Look-ups in named tables: a row name and a column name give one cell, copied from the table.

vopuze =
         sagopiv   kib
pefumem     4869  5465
sarari      4749  5440
nugili      4970  4776
dod         9786  4203
nadop       6843  4585
degamed     4965  4761
guni        4188  5532
ledupov     1562  3758
tam         4841  4710
savode      9330  4158
timat        624  3224
kuz         1637  7004
pabe        4457  5650
dufo        8673  4371

dufo, sagopiv => 8673
dod, sagopiv => 9786
nugili, sagopiv => 4970
degamed, sagopiv => 4965
kuz, kib => 7004
ledupov, sagopiv => 1562
tam, kib => 4710
guni, kib => 5532
nugili, kib => 4776
Row with the largest sagopiv: dod

Table pudug
,lut,ginol,kilaga,vof,lunem,fak,rupek
patu,400,598,565,916,631,527,632
dipir,566,646,662,845,663,424,587
faseni,755,634,703,737,649,969,621
defa,779,609,735,710,604,453,685
kizelig,645,617,702,876,613,511,633
remez,809,690,632,175,683,599,642
giporov,633,526,637,821,611,642,558
pog,506,612,520,588,670,496,511
dun,508,730,701,623,495,761,628
tob,556,511,641,544,652,579,626

defa, lut -> 779
faseni, vof -> 737
giporov, fak -> 642
dun, rupek -> 628
tob, lut -> 556
kizelig, lut -> 645
dun, kilaga -> 701
dipir, ginol -> 646
pog, vof -> 588
kizelig, lunem -> 613
remez, fak -> 599
tob, fak -> 579
giporov, kilaga -> 637
dipir, kilaga -> 662
Which row has the largest rupek? defa

kam =
         sukurik   popi    gib  zuduzu
gom        51350  68438  51577   95516
buka       79917  30171  50271   47297
fafa       62858  50848  44086    3234
fekubok    44463  68225  59247   48544
rup        47212  68286  63638   48489
bira       50417  49249  17568   64990
muni       44567  58160  34706   67814
tas        51039  55672  57082   49698
bogotes    17962  35977  49793   60472
fedon      35827  92106  72754   48813
vamipig    52066  67085  63261   57328

fedon, popi: 92106
buka, popi: 30171
fekubok, zuduzu: 48544
muni, gib: 34706
vamipig, zuduzu: 57328
bira, zuduzu: 64990
fekubok, gib: 59247
fafa, gib: 44086
gom, zuduzu: 95516
muni, zuduzu: 67814
vamipig, sukurik: 52066
bira, sukurik: 50417
tas, zuduzu: 49698
fafa, sukurik: 62858
rup, gib: 63638
Which row has the largest popi? fedon

nebeno:
|  | vivel | zukedos | mamuvut | sef | gelet | kek | kinus | legafi |
|---|---|---|---|---|---|---|---|---|
| sezukan | 0.3 | 0.5 | 0.7 | 0.4 | 0.7 | 0.9 | 0.1 | 0.4 |
| bod | 0.5 | 0.5 | 0.5 | 0.5 | 0.5 | 0.5 | 0.6 | 0.5 |
| rav | 0.6 | 0.6 | 0.5 | 0.4 | 0.7 | 0.4 | 0.8 | 0.5 |

bod, zukedos: 0.5
sezukan, kinus: 0.1
sezukan, zukedos: 0.5
bod, mamuvut: 0.5
bod, kek: 0.5
rav, gelet: 0.7
rav, kinus: 0.8
rav, legafi: 0.5
rav, zukedos: 0.6
sezukan, gelet: 0.7
rav, vivel: 0.6
bod, sef: 0.5
sezukan, sef: 0.4
rav, mamuvut: 0.5
sezukan, vivel: 0.3
sezukan, kek: 0.9
rav, kek: 0.4
sezukan, mamuvut: 0.7

pitamuf
cols = mokudol, fideme, mugudes, zefunek, vazul, nif, sef, gidufa, lopubud
rimabus: [440, -220, -501, -767, 586, 747, -210, -533, -456]
bod: [714, 39, 786, -370, -316, -849, 650, 301, -303]
rus: [-463, 53, -25, 401, -334, -243, -123, 151, 212]
robuta: [-474, -54, -425, 204, -24, 263, -356, -97, 146]
gazuvi: [877, -138, 256, -807, 254, -88, 333, -170, -560]
pape: [-193, 9, 54, 167, -238, -260, -15, 110, 72]

robuta, vazul -> -24
bod, gidufa -> 301
pape, sef -> -15
rimabus, mokudol -> 440
bod, mugudes -> 786
gazuvi, mokudol -> 877
pape, gidufa -> 110
gazuvi, vazul -> 254
bod, fideme -> 39
gazuvi, sef -> 333
bod, zefunek -> -370
gazuvi, mugudes -> 256
rus, gidufa -> 151
gazuvi, nif -> -88
pape, mugudes -> 54
robuta, nif -> 263
Row with the largest sef: bod

mot =
cols = kimuzab, gekunu, rop
sagepe: [106, 227, 85]
gererak: [78, 215, 85]
sonusi: [52, 189, 77]
gokali: [172, 139, 32]
kof: [30, 139, 68]
ton: [125, 226, 78]
sez: [27, 147, 69]
sedalu: [96, 225, 87]
dova: [159, 125, 54]
kad: [174, 157, 31]
bon: [47, 185, 76]

gokali, gekunu -> 139
sedalu, rop -> 87
ton, rop -> 78
sagepe, gekunu -> 227
kad, gekunu -> 157
gokali, rop -> 32
sagepe, rop -> 85
bon, gekunu -> 185
gererak, rop -> 85
sagepe, kimuzab -> 106
sonusi, gekunu -> 189
gokali, kimuzab -> 172

Table gofav
|  | bipalus | bozis | tivu | dobo |
|---|---|---|---|---|
| tapob | 148 | 250 | 143 | 207 |
| gada | 108 | 9 | 153 | 97 |
| zana | 106 | 81 | 119 | 95 |
| suz | 120 | 176 | 123 | 104 |
| gib | 117 | 163 | 136 | 113 |
| fekos | 142 | 188 | 134 | 203 |
| sisek | 152 | 195 | 117 | 197 |

bozis of gada = 9
dobo of gada = 97
tivu of zana = 119
bipalus of gib = 117
bipalus of gada = 108
dobo of zana = 95
tivu of gada = 153
dobo of sisek = 197
bozis of fekos = 188
bozis of gib = 163
bipalus of sisek = 152
bipalus of tapob = 148

siza =
|  | nizedo | bes | zigiti | tabesi |
|---|---|---|---|---|
| zep | 90.7 | -42.3 | 27.1 | 0.4 |
| sasa | 30.9 | -39.3 | 18.3 | 65.7 |
| lideb | 3.5 | -56.3 | 47.7 | 69.2 |
| lat | 45.5 | 21.8 | 33.3 | 12.8 |

What is the nizedo of lideb in siza? 3.5
What is the zigiti of sasa in siza? 18.3
What is the tabesi of sasa in siza? 65.7
What is the zigiti of lat in siza? 33.3
What is the nizedo of zep in siza? 90.7
What is the bes of lideb in siza? -56.3
What is the tabesi of lat in siza? 12.8
What is the tabesi of lideb in siza? 69.2
What is the tabesi of zep in siza? 0.4
What is the bes of lat in siza? 21.8
What is the bes of zep in siza? -42.3
What is the zigiti of zep in siza? 27.1
What is the bes of sasa in siza? -39.3
What is the nizedo of lat in siza? 45.5
What is the zigiti of lideb in siza? 47.7
What is the nizedo of sasa in siza? 30.9

zevopu =
         vuribo  kiguve  vudenez  difog  rakuvig  tipib  dofi  nasor  befez  livugu
fod         102      99      115     91      229    176   167    122     97      42
bibepi      111      94      126     94      243    181   155    127     89      59
divamep     170     122      109    108      230    104   153     93     64      53
kosa        103      61      125    133      223    180   157    124     85      49
kazeme      127     114      169    125      231     86   124    110    141     100
fopepi      163     121      121     91      242    124   148    107     77      58
bil         152     127      157    102      240    111   118    109    128      84
bati        175     128      112    132      212    107   141    112    129      32
vefo        115      66      118    140      252    124   198    100     93      61
tegosup     175     123      106    120      221     97   149     86     62      50
gapigi      139     125      163    110      241    102   119    110    139      96
guve        165      96      110    199      218    149   155    142    108      49
bovunu      106     135      107    150      246     84   185     60    119      92

difog of gapigi is 110
befez of vefo is 93
dofi of divamep is 153
tipib of fod is 176
befez of divamep is 64
difog of divamep is 108
livugu of bil is 84
difog of guve is 199
befez of kazeme is 141
vudenez of tegosup is 106
livugu of gapigi is 96
vuribo of kazeme is 127
kiguve of bil is 127
difog of kosa is 133
vuribo of bibepi is 111
dofi of kazeme is 124
vudenez of divamep is 109
difog of tegosup is 120
dofi of bil is 118

Table tabeta
|  | nom | koroden | gotuz | padim | vunin | pena | gil | bemuk |
|---|---|---|---|---|---|---|---|---|
| mot | 132 | 103 | 174 | 99 | 126 | 97 | 138 | 159 |
| muserel | 128 | 62 | 197 | 109 | 163 | 67 | 128 | 171 |
| pifemob | 141 | 207 | 120 | 78 | 29 | 184 | 168 | 113 |
| zim | 134 | 187 | 120 | 93 | 53 | 171 | 155 | 114 |
| kesunev | 100 | 38 | 49 | 204 | 250 | 81 | 58 | 87 |
| zon | 133 | 140 | 146 | 100 | 94 | 135 | 145 | 135 |

gotuz of muserel: 197
gil of pifemob: 168
pena of kesunev: 81
padim of mot: 99
gil of zon: 145
bemuk of mot: 159
koroden of kesunev: 38
nom of muserel: 128
vunin of zon: 94
gil of zim: 155
vunin of kesunev: 250
vunin of pifemob: 29
gotuz of kesunev: 49
koroden of mot: 103
gotuz of zon: 146
nom of zon: 133
padim of zon: 100
pena of zon: 135
bemuk of kesunev: 87
koroden of zon: 140
Row with the largest gotuz: muserel

nelede
|  | fas | kes | baf | tek | gegu | puf | pav |
|---|---|---|---|---|---|---|---|
| muvi | 129 | 104 | 162 | 99 | 101 | 86 | 90 |
| rimigu | 141 | 121 | 144 | 105 | 109 | 117 | 96 |
| gadaro | 114 | 87 | 69 | 114 | 104 | 111 | 60 |
| fon | 136 | 108 | 97 | 111 | 108 | 126 | 71 |
| vuma | 82 | 105 | 122 | 107 | 109 | 86 | 142 |
| luku | 84 | 82 | 47 | 118 | 107 | 104 | 84 |
| monifet | 82 | 84 | 53 | 118 | 107 | 103 | 91 |
| bev | 86 | 112 | 201 | 94 | 105 | 53 | 168 |
| nef | 139 | 123 | 99 | 113 | 114 | 141 | 89 |
| nunafub | 82 | 108 | 134 | 106 | 110 | 84 | 149 |
| danar | 78 | 101 | 8 | 128 | 119 | 140 | 109 |
| lodag | 139 | 117 | 95 | 113 | 112 | 138 | 79 |

kes of monifet = 84
kes of muvi = 104
tek of rimigu = 105
baf of nef = 99
fas of gadaro = 114
gegu of muvi = 101
pav of gadaro = 60
kes of fon = 108
tek of vuma = 107
tek of monifet = 118
baf of monifet = 53
fas of muvi = 129
tek of nef = 113
kes of gadaro = 87
baf of gadaro = 69
gegu of vuma = 109
baf of lodag = 95
gegu of monifet = 107
puf of luku = 104
tek of luku = 118

